In the data rows, the value 128 means zero.
Each row of this table is followed by its label. One hidden rule gives the labels. It looks at one to three of the table's principal directions, none of them among the few with the most spread.
  081  105  138  143  111  139  077  154  101  115  144  126  116  074  148  101  174  112  167  107  180  151  129  111  101  131  116  139  071  160 v
  121  121  131  169  145  108  098  150  131  120  095  115  144  146  160  119  122  113  138  159  169  214  197  111  126  114  129  095  175  180 s
  097  127  126  176  129  140  092  160  096  102  134  126  139  095  150  077  150  108  151  130  178  141  160  098  115  147  115  114  117  191 u
  128  113  120  054  116  116  133  107  139  158  149  133  113  116  109  158  143  144  122  092  099  106  080  162  124  116  137  167  081  061 s
  143  137  130  200  133  125  134  133  104  059  098  094  100  120  137  105  110  057  138  169  140  237  165  129  115  138  118  093  152  183 s
  131  125  108  075  132  150  124  115  117  115  132  121  130  105  134  141  169  118  104  083  136  072  105  132  108  130  143  156  105  118 v
  118  100  143  091  129  128  099  127  144  134  134  126  126  107  151  158  155  130  133  114  164  126  122  116  113  108  136  146  114  121 v
  155  133  119  091  122  136  153  115  139  151  144  145  127  132  093  141  132  142  111  101  100  059  088  158  127  130  133  157  101  085 s
  116  163  119  109  124  156  173  109  119  149  145  138  120  150  104  122  105  181  110  115  056  051  070  125  161  151  125  125  136  094 v
  159  136  106  078  136  121  150  090  142  118  126  135  128  123  108  167  121  104  104  123  129  103  120  154  134  139  129  145  129  099 v
  095  160  143  165  122  159  125  163  095  130  155  127  134  111  126  060  116  152  130  133  117  072  112  091  148  162  109  102  125  151 v
  143  135  114  090  120  135  133  114  120  118  138  133  134  104  112  135  147  110  108  101  132  065  110  143  120  144  130  152  100  104 s
  132  143  118  147  123  127  147  112  122  112  131  141  109  128  108  127  109  117  141  145  118  143  117  138  140  149  112  124  133  131 v
  097  120  156  084  082  133  109  114  094  090  137  090  134  056  148  133  168  088  112  088  128  076  107  115  107  136  134  149  047  080 u
  117  115  162  191  118  117  103  148  125  102  110  112  121  123  156  119  120  103  155  167  161  204  166  102  121  117  120  101  145  166 u
  117  128  132  140  115  153  135  134  120  138  149  146  110  123  115  116  141  155  146  112  113  086  083  125  124  134  122  143  104  127 u
  147  124  120  144  135  118  155  117  147  143  113  135  111  169  113  147  108  143  137  140  094  176  122  154  131  110  133  126  146  122 v
  109  118  146  089  105  150  094  118  088  052  134  083  130  036  166  130  183  054  106  093  177  082  124  098  092  145  135  146  069  127 v
  139  116  127  085  125  133  139  114  144  149  144  137  103  127  111  156  138  145  129  106  109  110  079  151  121  116  134  158  104  090 s
  095  134  146  164  132  147  113  174  120  172  127  126  145  163  146  084  129  195  133  124  107  111  131  095  137  114  135  104  153  152 u
  112  119  142  091  101  146  112  122  105  103  130  102  118  079  138  138  172  099  118  087  136  096  102  128  100  127  135  151  068  103 v
  099  130  154  151  112  128  116  156  128  166  153  145  124  133  123  099  115  177  152  137  115  111  107  109  146  130  114  121  124  120 s
  118  133  105  131  122  132  133  119  100  106  100  105  127  130  133  124  150  108  120  104  107  157  139  144  112  126  139  127  114  135 s
  114  097  137  145  095  123  070  143  083  049  132  098  110  038  157  105  194  033  152  106  202  169  146  122  069  135  126  153  057  158 u
  149  160  117  161  155  142  184  121  141  143  124  139  128  188  110  118  073  169  114  160  069  115  118  124  164  137  127  097  192  139 s
  097  103  159  129  145  128  063  150  125  090  111  093  167  077  199  129  155  080  125  143  232  159  206  068  110  119  130  101  133  187 v
  099  109  151  093  123  123  102  137  139  156  161  135  130  096  136  130  134  148  143  120  148  109  111  113  133  124  120  140  091  105 s
  144  119  123  137  120  118  118  133  127  118  130  134  092  124  115  130  138  109  146  130  137  175  113  151  111  123  125  144  126  129 v
  101  128  128  123  116  150  120  149  112  158  153  139  123  126  123  099  152  176  136  094  105  074  086  120  124  129  131  144  103  119 s
  124  158  122  219  123  144  143  138  087  070  102  110  091  130  121  085  109  084  150  161  119  212  143  128  127  155  107  090  150  189 u
  157  119  156  126  118  120  128  110  145  090  128  122  111  099  127  163  118  078  129  155  162  139  128  127  121  130  120  133  124  117 u
  155  153  128  157  119  161  192  119  129  141  139  144  083  174  084  124  103  174  128  128  038  087  046  149  140  132  129  135  144  103 s
  116  125  128  155  140  130  115  141  119  115  106  111  134  128  145  116  132  109  134  135  150  183  166  122  119  122  127  106  132  167 v
  120  138  130  092  116  134  143  123  130  164  153  142  146  133  113  125  126  174  111  105  089  037  092  126  145  135  132  143  111  081 s
  124  129  145  100  099  149  126  116  121  120  147  136  119  099  124  145  154  134  123  103  129  043  080  118  121  138  128  157  099  095 v
  102  122  146  169  141  136  109  152  139  151  114  134  132  152  149  122  121  160  153  150  152  172  154  102  136  113  121  100  158  172 v
  156  131  085  109  158  133  164  116  162  192  113  163  134  211  102  156  122  198  118  109  081  111  111  164  137  102  148  141  172  119 s
  149  124  108  171  151  102  134  127  145  126  101  137  120  164  122  135  101  110  148  167  141  234  174  150  131  117  122  107  169  166 u
  114  156  125  150  111  164  148  130  106  132  147  150  112  136  109  104  129  169  133  116  092  053  074  115  142  155  118  132  133  127 v
  169  101  130  103  118  083  140  115  180  185  136  164  124  167  094  174  111  156  141  135  108  140  115  175  129  094  136  162  125  067 v
  110  139  137  185  125  139  117  162  107  128  122  122  115  140  132  084  125  140  146  141  122  164  133  113  128  131  120  104  147  165 s
  124  149  104  063  133  144  156  088  126  130  132  132  151  122  120  155  129  139  092  100  105  042  109  130  147  149  133  139  119  094 v
  124  143  117  165  126  126  143  123  123  129  105  135  127  162  123  126  112  140  136  143  107  159  143  132  140  132  124  109  158  144 v
  119  181  094  116  139  165  199  103  105  144  132  130  154  172  108  104  099  189  083  106  023  017  089  121  170  159  137  112  152  105 s
  146  140  128  166  114  122  143  119  105  071  116  108  102  109  118  116  115  066  131  150  122  177  135  141  120  147  118  118  123  138 s
  078  139  126  174  107  151  119  151  095  142  129  136  105  133  122  089  144  163  166  112  107  150  105  124  128  137  113  119  106  152 v
  097  115  142  145  108  141  096  158  105  131  138  121  104  099  132  099  162  128  157  105  141  152  109  127  104  122  121  137  081  139 v
  126  169  106  151  143  170  184  116  114  130  137  142  127  160  107  104  100  171  114  129  067  060  091  117  158  158  122  111  156  142 v
  095  097  116  110  116  106  059  144  099  098  133  115  146  062  163  110  186  076  144  099  204  159  172  119  091  130  130  149  076  152 u
  162  134  139  141  137  104  124  128  129  077  136  112  141  099  138  115  099  066  109  172  162  135  166  110  134  149  122  112  156  140 u
  101  145  107  130  155  156  128  142  110  141  109  114  160  151  150  101  139  159  106  106  116  106  150  107  133  128  141  103  151  165 s
  115  111  133  091  141  131  099  149  141  164  153  138  160  110  141  120  149  153  122  106  161  074  134  111  124  119  133  141  107  126 s
  138  129  149  107  114  145  125  117  126  101  131  118  116  097  131  149  143  103  116  120  146  088  105  120  118  135  127  140  113  113 u
  130  115  149  095  119  122  110  121  135  115  136  117  146  098  149  148  141  111  112  123  155  087  133  108  122  125  136  140  117  108 s
  134  140  107  174  147  115  148  124  134  132  100  136  127  173  119  125  094  130  141  161  115  206  165  143  144  127  120  098  170  161 u
  169  109  147  100  122  106  132  117  179  168  135  158  116  150  104  180  116  147  133  140  134  118  106  154  130  103  131  154  139  082 s
  130  176  090  103  130  168  216  102  119  182  145  151  121  196  076  116  101  228  097  089  000  012  036  153  167  145  139  137  140  072 v
  100  114  146  136  104  137  116  140  122  145  149  137  093  114  122  120  144  153  163  114  117  139  082  130  118  120  120  145  089  115 v
  131  130  126  088  114  132  134  117  136  154  148  149  119  123  104  145  137  151  127  105  114  075  085  145  132  132  126  155  104  087 u
  103  127  133  120  111  116  111  125  100  097  117  094  132  095  149  119  140  090  122  120  130  160  148  122  120  133  130  121  101  121 v
  103  142  116  154  126  132  123  132  098  104  121  117  140  119  142  098  129  116  129  130  128  139  152  111  132  147  123  109  131  156 u
  117  136  132  147  116  135  115  137  094  083  134  108  128  080  134  093  139  079  128  127  150  127  141  117  117  153  117  121  096  147 s
  109  150  118  152  124  148  120  135  082  075  119  101  130  098  145  089  143  091  117  122  138  126  143  107  121  157  124  109  127  166 v
  164  118  109  139  156  090  139  119  171  156  109  151  125  182  114  159  091  136  140  167  132  212  162  158  141  106  128  120  182  135 v
  119  117  145  098  124  123  139  131  173  223  155  173  146  167  103  151  112  220  141  118  097  063  093  136  153  106  127  146  116  075 u
  142  116  151  103  124  119  127  118  146  124  124  115  147  127  148  157  127  125  106  131  131  097  134  113  126  112  144  134  138  102 u
  160  109  139  059  132  096  129  076  169  107  115  122  142  112  143  214  118  086  103  146  166  129  151  132  133  117  137  143  140  085 v
  129  144  118  174  140  124  150  118  118  097  095  109  112  151  131  124  098  103  133  162  110  217  157  133  138  133  122  092  164  160 v
  162  115  140  125  128  114  143  122  177  176  137  169  112  163  096  167  105  163  147  147  125  128  104  153  137  108  122  145  143  100 u
  178  113  121  139  149  091  123  127  163  122  135  151  128  124  109  140  101  083  141  170  180  180  166  152  127  128  115  131  145  143 v
  122  145  086  100  152  157  158  098  123  133  099  127  150  169  139  153  142  162  097  096  095  086  127  126  135  126  149  125  160  139 v
  113  161  104  182  122  153  156  132  087  108  112  119  117  156  123  085  124  143  126  123  072  131  117  125  134  147  129  107  151  157 u
  120  133  134  177  140  114  105  132  111  062  106  101  129  094  156  111  110  051  140  177  191  224  198  104  128  149  108  087  149  192 v
  132  124  147  113  109  128  124  136  132  142  154  136  103  110  108  125  130  135  137  122  121  106  085  138  125  129  121  148  099  095 s
  116  138  135  187  136  142  132  148  118  123  109  119  107  152  133  104  113  136  147  151  118  194  137  120  131  124  120  096  155  171 v
Which label does each new row get?
  151  139  107  056  147  124  172  105  168  205  148  161  152  181  094  159  100  207  094  108  063  034  087  152  163  119  143  148  147  060: s
  121  116  128  138  157  127  089  151  133  122  101  112  147  135  169  127  143  118  124  138  184  177  184  102  116  110  138  106  170  182: s
  126  125  138  127  117  144  108  130  109  083  150  125  124  068  136  116  151  084  131  122  175  086  119  108  112  153  118  141  096  143: u
  120  110  157  187  126  113  088  150  121  084  092  097  118  117  169  125  133  078  150  166  183  242  187  104  107  111  126  098  154  183: s
  099  112  158  171  107  132  099  160  108  116  129  109  106  106  145  099  146  119  159  130  139  180  126  114  108  117  123  122  100  148: s
  126  109  125  139  134  104  123  145  146  173  131  141  134  154  119  120  119  155  149  131  116  173  141  148  128  103  130  130  120  122: s
  138  111  127  111  132  107  112  130  142  138  114  122  139  132  135  145  138  116  124  124  146  159  155  141  115  106  139  134  126  121: s
  126  156  124  072  121  140  171  105  125  157  140  123  156  146  113  133  112  174  080  100  050  014  088  128  158  140  142  133  122  061: s
  128  133  110  130  109  126  152  127  123  166  135  149  112  162  094  119  130  173  138  104  064  111  084  162  130  123  132  148  112  092: u
  121  133  112  142  138  141  133  135  131  154  121  145  110  159  116  125  130  161  145  121  116  152  114  141  130  122  125  126  142  146: v
  176  130  113  096  139  107  155  092  150  111  103  119  132  149  121  176  111  097  096  139  117  141  143  154  130  120  143  133  159  102: s
  133  124  119  131  133  127  125  143  135  157  134  143  127  150  119  118  132  157  134  120  119  123  119  137  126  118  133  136  137  129: s
  112  147  115  148  142  150  143  131  112  124  121  122  133  143  134  106  120  145  122  128  107  122  130  113  140  139  127  106  148  155: v
  164  110  132  080  132  096  148  107  194  202  140  172  140  177  099  188  102  184  127  135  108  095  109  159  148  098  136  156  144  063: u
  155  113  089  081  163  111  129  108  167  165  103  148  140  176  127  181  136  150  115  116  140  154  149  158  125  098  148  143  169  126: v
  138  135  121  116  132  135  152  107  135  128  120  129  113  138  113  151  118  126  124  128  109  137  112  146  133  128  127  129  127  116: v
  184  100  136  118  124  092  116  134  175  154  153  167  092  130  089  156  120  116  155  149  161  161  107  171  115  110  119  166  126  100: s
  079  137  171  159  115  176  094  160  085  082  139  094  132  066  169  082  155  108  129  123  169  084  126  062  118  151  117  104  103  173: v
  146  152  109  119  155  146  179  123  159  199  122  158  146  216  102  139  095  222  104  124  056  066  102  137  163  115  142  119  186  110: s
  168  137  131  164  159  106  166  127  186  184  115  165  132  221  107  153  058  189  133  188  097  160  143  135  170  108  126  101  223  131: s
  123  140  133  189  129  140  128  141  107  092  106  111  097  125  129  106  119  094  149  154  139  210  143  127  122  137  112  098  139  177: v
  113  139  102  108  137  136  141  130  115  152  131  127  155  147  129  108  134  165  107  099  090  081  124  127  137  130  142  128  128  120: s
  103  125  117  127  144  155  100  139  090  076  099  078  144  098  179  108  173  087  106  100  162  147  166  099  098  126  146  112  124  182: s
  123  098  148  070  120  114  098  124  140  129  149  116  124  076  137  152  151  100  129  110  164  130  119  134  110  115  129  154  072  093: s
  135  123  108  105  133  101  131  122  147  170  125  148  151  160  116  142  121  157  124  121  113  125  142  149  138  116  136  138  137  104: u
  106  120  163  151  093  127  093  142  093  072  135  095  110  062  151  105  150  070  142  132  161  150  131  104  106  141  118  126  087  136: s
  116  139  113  108  124  118  139  117  125  150  129  134  139  149  124  130  119  159  118  119  091  109  121  132  147  132  133  129  139  102: u
  082  122  143  108  103  161  063  154  059  051  143  076  132  016  175  079  206  054  115  079  197  084  131  084  082  155  129  139  054  159: s
  152  124  125  088  104  131  145  100  127  113  132  124  094  119  110  163  148  117  116  101  097  100  072  156  111  124  140  166  107  077: s
  172  144  105  088  140  100  186  074  172  159  116  154  121  183  086  191  074  147  111  151  075  138  115  175  165  126  127  132  167  071: v
  143  117  135  069  095  113  127  078  114  057  122  094  118  061  138  178  154  042  104  110  143  117  119  141  104  138  135  159  076  078: u
  102  109  145  119  130  140  080  146  108  087  139  104  156  060  173  110  168  083  124  115  204  101  162  084  104  136  129  128  095  164: v
  184  121  134  116  135  116  136  116  160  117  127  138  105  132  109  165  115  098  122  151  151  141  120  150  121  121  127  142  152  116: s
  147  126  105  049  120  110  173  067  161  168  123  149  129  173  106  205  119  175  104  103  059  082  084  165  147  111  149  163  135  042: v
  146  164  103  144  115  139  182  096  100  090  119  122  119  135  099  118  108  105  109  127  070  100  108  149  139  161  124  123  127  114: u
  081  133  136  170  104  145  107  151  084  108  133  116  110  097  136  081  149  120  157  116  130  154  121  114  117  144  113  118  089  156: u
  116  139  100  148  128  135  105  131  084  069  108  106  137  098  150  100  159  074  121  116  163  149  167  117  108  151  129  119  129  178: u
A new table starts here. A hidden rule labels the rows of this table. It goes by one to three of the table's principal directions, not those with the most spread.
  120  118  099  062  148  114  134  107  114  121  154  128  141  152  109  147  143  107  114  115  128  122  104  157  129  137  062  143  110  161 4
  127  128  133  141  108  125  131  125  123  141  121  140  117  118  119  141  110  158  124  122  127  127  167  109  129  135  149  147  128  133 5
  136  137  127  084  136  146  113  129  086  119  140  102  125  132  125  117  145  083  115  130  150  125  094  152  143  145  117  129  118  114 1
  089  094  137  213  119  080  141  118  205  102  114  161  163  147  131  125  134  176  179  140  098  142  129  106  094  158  159  127  152  149 3
  100  106  127  174  115  091  138  105  184  097  122  162  161  140  130  130  138  169  173  151  120  149  138  122  094  153  179  121  144  125 1
  093  130  136  144  101  110  095  107  098  092  124  098  130  137  125  096  145  118  166  162  141  160  096  144  118  189  186  115  146  102 3
  124  121  133  170  129  107  128  131  130  107  120  135  118  129  122  096  130  149  154  145  137  154  124  102  131  147  170  142  156  108 2
  138  168  131  172  105  142  141  124  099  131  131  148  057  117  089  139  113  196  122  107  143  162  177  089  128  105  204  171  098  135 2
  098  140  116  114  092  122  128  084  135  139  125  129  133  112  129  160  122  163  145  141  103  133  147  131  104  115  143  088  122  138 3
  122  125  126  164  110  119  143  121  155  124  127  143  141  116  109  150  133  183  145  125  118  145  151  108  106  104  183  125  100  161 3
  138  084  117  103  161  109  142  146  180  149  122  140  182  132  156  135  120  105  117  122  100  088  126  133  133  107  036  112  150  149 1
  191  145  131  103  112  164  146  153  100  187  112  152  103  063  121  157  077  176  078  119  154  114  238  084  152  057  174  150  116  103 5
  102  134  134  177  105  104  121  115  128  092  129  134  126  134  095  122  141  171  158  153  145  173  127  122  099  163  216  144  121  127 4
  086  135  143  140  110  118  109  113  136  115  128  119  138  147  125  138  135  113  136  149  122  129  101  156  099  181  126  117  136  124 5
  066  104  143  147  115  090  101  112  155  087  131  111  184  162  120  128  159  100  158  162  121  134  064  169  087  220  125  115  140  141 5
  147  117  126  103  128  135  119  132  090  121  131  110  131  121  131  106  139  107  131  120  147  128  120  124  157  140  144  140  126  121 3
  094  133  111  113  112  098  120  098  062  083  166  116  108  159  037  146  165  156  130  113  157  174  093  133  118  199  165  206  073  196 3
  133  128  112  086  155  129  129  122  111  123  140  114  124  137  130  114  144  092  125  128  127  124  083  137  146  121  074  119  137  124 3
  112  142  132  116  122  142  106  121  121  130  123  096  126  134  161  114  129  087  134  139  115  119  101  161  125  131  104  080  140  107 2
  138  139  122  152  138  130  137  138  148  126  124  137  120  125  128  123  123  152  131  136  129  145  142  126  114  086  152  114  123  121 4
  156  135  132  115  148  145  135  147  109  119  141  140  118  134  110  126  138  112  104  118  163  129  124  129  140  133  138  169  111  117 1
  171  165  117  083  135  155  142  136  045  120  164  139  082  114  037  159  142  158  075  108  198  161  146  112  141  118  189  219  055  149 1
  139  148  126  124  112  142  137  128  103  137  140  140  103  122  089  164  120  165  103  104  145  138  167  121  123  116  163  167  079  159 2
  128  099  105  118  173  110  149  126  146  120  144  130  125  163  142  107  150  099  140  087  095  110  075  116  160  123  023  140  140  171 2
  126  138  153  174  124  147  114  148  151  122  112  112  135  127  158  107  133  107  142  142  124  126  110  140  116  125  158  091  135  100 2
  172  142  124  083  130  172  135  139  114  184  111  115  114  080  175  128  097  111  103  117  113  092  166  111  165  047  093  080  140  098 3
  158  136  108  080  120  143  163  121  100  180  144  156  097  101  086  194  101  182  077  072  121  106  198  087  151  078  092  182  080  194 2
  200  124  138  158  153  162  171  171  142  155  122  163  112  087  122  132  122  162  105  091  139  113  168  054  166  054  156  165  109  135 2
  115  123  141  139  134  136  101  134  162  134  099  097  147  133  213  081  119  064  155  159  097  105  097  162  128  123  085  038  189  066 4
  069  118  139  125  113  098  098  109  128  110  131  107  151  161  121  134  138  095  137  149  116  123  080  167  102  215  089  125  147  139 5
  129  129  133  091  119  144  107  131  146  170  099  103  156  099  195  123  095  089  121  163  103  092  147  158  124  093  084  039  172  076 1
  108  111  114  090  135  104  107  108  102  092  141  103  151  152  126  100  154  088  148  149  143  143  079  162  130  178  117  124  142  118 1
  150  125  121  092  154  138  124  139  094  121  138  112  118  138  132  102  141  084  117  117  146  122  098  136  159  133  095  143  131  117 3
  134  140  133  122  127  149  127  135  125  147  125  118  116  122  140  136  121  115  113  115  116  111  129  131  135  108  103  115  120  133 2
  146  129  150  157  125  136  137  146  130  131  122  149  125  108  108  134  125  148  118  132  149  129  144  094  131  139  172  162  129  115 5
  180  114  107  135  151  119  180  139  124  125  145  186  112  111  070  147  131  205  113  092  158  150  182  061  150  084  176  215  090  169 3
  107  112  136  107  142  119  095  125  113  084  136  094  160  164  147  086  165  048  149  153  147  129  049  179  129  202  111  115  149  097 1
  099  136  120  114  124  117  106  122  113  109  140  098  138  152  110  131  142  111  128  139  130  143  095  174  103  149  121  116  105  150 2
  082  145  119  144  121  106  107  105  105  085  147  108  104  176  101  115  150  122  149  132  132  166  082  166  104  178  137  138  113  145 2
  144  110  146  171  141  126  136  163  153  131  118  139  137  128  131  117  125  130  124  117  127  117  133  104  136  130  130  151  135  135 5
  111  127  125  131  124  119  128  117  138  125  131  125  135  134  124  137  133  134  136  130  115  130  117  134  115  131  120  117  124  143 3
  099  126  137  147  108  111  130  113  158  126  125  149  147  129  113  158  124  155  134  145  121  130  140  129  095  155  145  130  130  135 5
  158  144  118  161  121  129  169  129  090  118  155  172  072  120  033  163  137  225  110  075  162  169  175  058  140  112  214  242  054  197 2
  158  111  120  100  170  129  154  156  150  150  139  158  137  138  119  151  119  115  085  100  127  094  136  122  141  107  045  168  123  154 5
  104  120  140  188  116  114  138  120  161  109  128  143  134  140  115  137  145  159  155  118  112  139  115  108  110  150  159  141  117  160 2
  167  137  128  151  116  136  155  140  123  142  125  171  105  096  096  149  105  202  112  116  155  146  210  081  131  088  208  177  103  129 1
  169  127  121  115  133  136  160  144  125  149  136  167  126  099  085  168  114  181  091  110  152  128  188  091  132  088  157  181  092  153 1
  100  140  127  124  123  117  115  111  111  100  144  122  121  154  101  131  146  119  132  138  143  148  097  154  109  174  138  144  116  131 2
  091  102  120  055  151  120  097  109  136  126  131  078  177  159  190  106  150  013  139  143  090  081  032  193  138  170  000  055  174  117 5
  130  147  136  182  115  110  156  139  102  104  157  178  088  134  000  182  136  230  097  105  178  179  165  079  101  163  229  255  054  197 5
  137  142  128  111  126  143  116  139  106  148  122  109  110  120  141  122  110  113  110  128  128  120  140  139  137  110  111  114  132  113 2
  081  108  125  147  110  097  123  103  189  136  112  135  164  142  165  144  112  137  156  142  078  112  139  149  095  139  089  077  157  140 3
  156  121  120  102  139  139  133  140  125  133  129  127  147  112  132  128  129  123  118  130  142  124  141  132  135  097  138  122  116  122 1
  142  146  123  110  129  152  128  126  093  139  134  114  092  125  132  122  128  115  117  102  127  123  124  121  155  111  112  132  116  131 2
  093  109  130  181  116  088  133  104  154  072  137  149  153  152  095  123  164  166  177  145  138  168  102  119  097  186  203  153  121  146 4
  092  108  132  154  127  105  118  122  188  135  106  117  163  136  179  116  119  112  158  151  078  110  108  144  107  128  077  060  175  121 3
  057  133  132  133  104  102  089  084  101  072  143  090  131  175  118  107  169  091  172  150  127  156  046  176  104  229  140  117  132  130 3
  115  110  148  147  158  140  097  153  182  147  088  085  145  150  255  052  111  015  157  146  069  073  071  168  150  123  004  016  228  053 2
  122  123  104  060  153  124  116  119  092  110  155  099  138  158  115  124  155  076  115  118  137  126  073  172  138  145  064  134  107  153 4
  093  140  117  121  128  106  116  112  105  099  150  117  117  161  083  137  147  129  127  133  137  155  090  155  105  169  122  153  105  159 2
  115  135  108  121  139  118  127  119  119  114  141  113  116  149  116  122  140  127  134  121  118  145  100  145  122  115  106  120  112  154 2
  124  164  127  081  121  155  102  116  066  127  139  094  092  134  128  119  130  084  110  135  149  132  105  165  137  144  119  119  121  097 2
  092  139  128  129  123  127  099  115  125  103  131  089  135  154  146  109  148  088  150  147  117  139  072  177  108  150  118  080  129  121 2
  123  124  120  134  148  119  137  122  137  097  146  137  130  156  112  123  158  121  140  119  133  141  090  137  123  141  124  146  112  146 3
  130  118  135  166  127  122  144  135  144  125  129  147  122  132  114  135  131  155  133  104  121  128  138  098  132  133  141  160  117  158 4
  096  153  132  145  079  134  105  097  099  138  116  099  094  117  143  125  114  146  151  128  105  139  143  127  126  135  159  093  131  125 2
  130  131  124  131  145  131  125  129  103  120  133  112  095  145  135  096  138  104  136  108  123  130  093  119  157  135  097  138  140  128 2
  129  130  106  085  133  128  121  113  092  106  148  107  132  140  113  122  152  113  131  122  144  145  102  155  133  129  133  129  097  145 3
  083  129  123  128  096  105  104  091  095  107  132  105  115  149  122  120  135  129  156  130  120  146  113  144  124  188  140  131  133  139 2
  124  164  128  098  104  149  110  122  073  138  136  103  100  118  100  148  121  130  101  130  147  140  139  149  121  127  153  132  093  132 2
  132  149  133  098  122  157  106  127  097  137  124  095  115  119  157  112  126  083  121  137  131  118  111  153  140  122  117  090  135  093 4
Here are more rows. What is the label of each one?
  191  139  135  110  143  167  142  173  129  183  108  137  119  077  148  134  088  133  081  125  139  100  191  103  151  045  124  117  132  096 -> 1
  140  114  113  105  141  114  157  122  130  120  151  158  147  124  072  167  147  163  111  114  144  135  131  106  123  125  133  179  090  177 -> 1
  092  137  148  169  130  126  096  128  130  099  118  091  115  160  164  075  145  074  163  148  114  135  057  155  125  176  116  089  167  091 -> 2
  095  106  141  188  119  102  122  121  194  116  104  134  161  135  171  107  127  132  176  156  093  126  118  128  104  145  137  078  175  108 -> 3
  157  141  112  079  151  147  125  125  060  102  154  115  092  145  114  098  153  090  118  107  170  144  099  139  167  138  131  167  108  112 -> 3
  116  132  130  148  115  130  119  120  143  130  115  116  128  125  158  115  121  128  151  138  108  129  130  135  121  115  138  085  143  113 -> 3
  135  153  145  152  094  156  123  121  162  165  088  131  128  074  188  127  090  151  144  169  108  120  184  117  113  067  181  039  166  055 -> 4
  133  105  131  164  146  109  140  141  156  099  130  145  150  139  115  111  149  140  148  131  138  143  111  112  124  140  158  150  129  136 -> 4
  113  120  103  107  145  107  121  108  100  087  149  103  129  154  112  098  166  109  156  130  134  157  066  145  136  147  122  129  120  146 -> 3
  095  113  101  085  144  104  105  090  121  101  131  091  140  159  176  078  149  066  173  148  104  130  059  171  141  151  060  067  176  101 -> 3
  123  136  122  144  133  114  127  113  093  070  149  132  106  152  086  100  166  139  155  135  169  179  091  124  129  172  200  174  113  120 -> 3
  140  141  106  094  137  120  125  117  061  099  152  120  096  136  080  110  147  136  124  127  170  169  113  126  145  142  163  175  107  130 -> 3
  141  114  113  108  160  128  137  137  115  120  146  118  122  151  123  116  149  100  121  090  123  118  090  127  156  124  069  152  112  166 -> 2
  082  104  123  131  138  095  105  097  123  059  143  099  154  178  138  079  186  073  186  145  128  150  024  162  126  212  119  116  150  124 -> 3
  114  154  122  098  117  144  099  103  086  117  128  089  104  133  158  096  135  087  146  145  130  139  097  161  137  136  130  082  143  084 -> 3
  065  139  116  139  093  101  103  079  131  105  127  104  128  150  137  125  134  139  172  153  100  156  109  165  092  157  143  078  135  132 -> 3
  191  129  124  122  147  149  170  151  135  146  134  175  125  092  099  154  122  174  097  109  158  127  182  079  143  067  170  174  097  133 -> 1
  135  128  132  130  133  130  128  133  139  124  123  137  136  125  139  120  125  122  130  144  138  129  135  134  123  127  142  120  142  098 -> 1
  152  115  122  115  146  117  147  140  117  116  144  156  134  129  082  139  137  148  109  119  163  139  140  109  134  138  148  192  107  145 -> 1
  132  123  129  154  126  134  141  142  168  152  119  134  139  121  144  148  114  150  124  107  096  111  154  121  118  081  112  106  111  163 -> 2
  084  118  120  161  112  096  133  114  184  145  118  134  147  135  133  158  110  167  142  130  072  123  142  131  091  111  090  092  133  177 -> 2
  139  163  131  157  100  141  147  126  122  136  135  158  100  102  070  177  116  210  108  125  150  159  188  103  099  095  222  163  073  150 -> 2
  165  112  140  161  151  127  155  160  140  125  128  167  123  121  106  122  128  151  116  114  154  129  148  080  146  129  154  191  132  125 -> 5
  127  111  117  069  142  116  122  120  094  103  151  112  162  132  090  131  163  099  120  141  158  135  078  144  133  168  118  152  112  143 -> 1
  125  129  134  123  125  129  107  130  132  112  118  110  156  121  149  104  134  104  143  173  145  140  114  158  112  134  167  085  146  078 -> 1
  146  132  139  148  157  145  136  154  128  127  131  126  105  139  131  109  138  101  118  105  126  117  094  112  151  123  094  146  131  131 -> 2
  088  124  145  164  096  105  115  109  143  106  122  133  148  133  114  137  135  149  154  156  131  145  125  132  095  188  182  131  137  123 -> 5
  115  146  140  135  097  123  117  117  082  112  135  128  109  118  072  142  133  161  123  144  164  160  138  116  117  176  205  174  110  126 -> 5
  130  156  139  134  091  148  127  121  108  158  120  139  094  105  118  160  095  166  106  120  132  127  192  115  123  120  167  142  113  123 -> 5
  134  161  129  135  140  153  130  131  099  122  142  121  072  146  118  119  136  115  116  104  135  137  104  128  142  121  117  146  111  128 -> 2
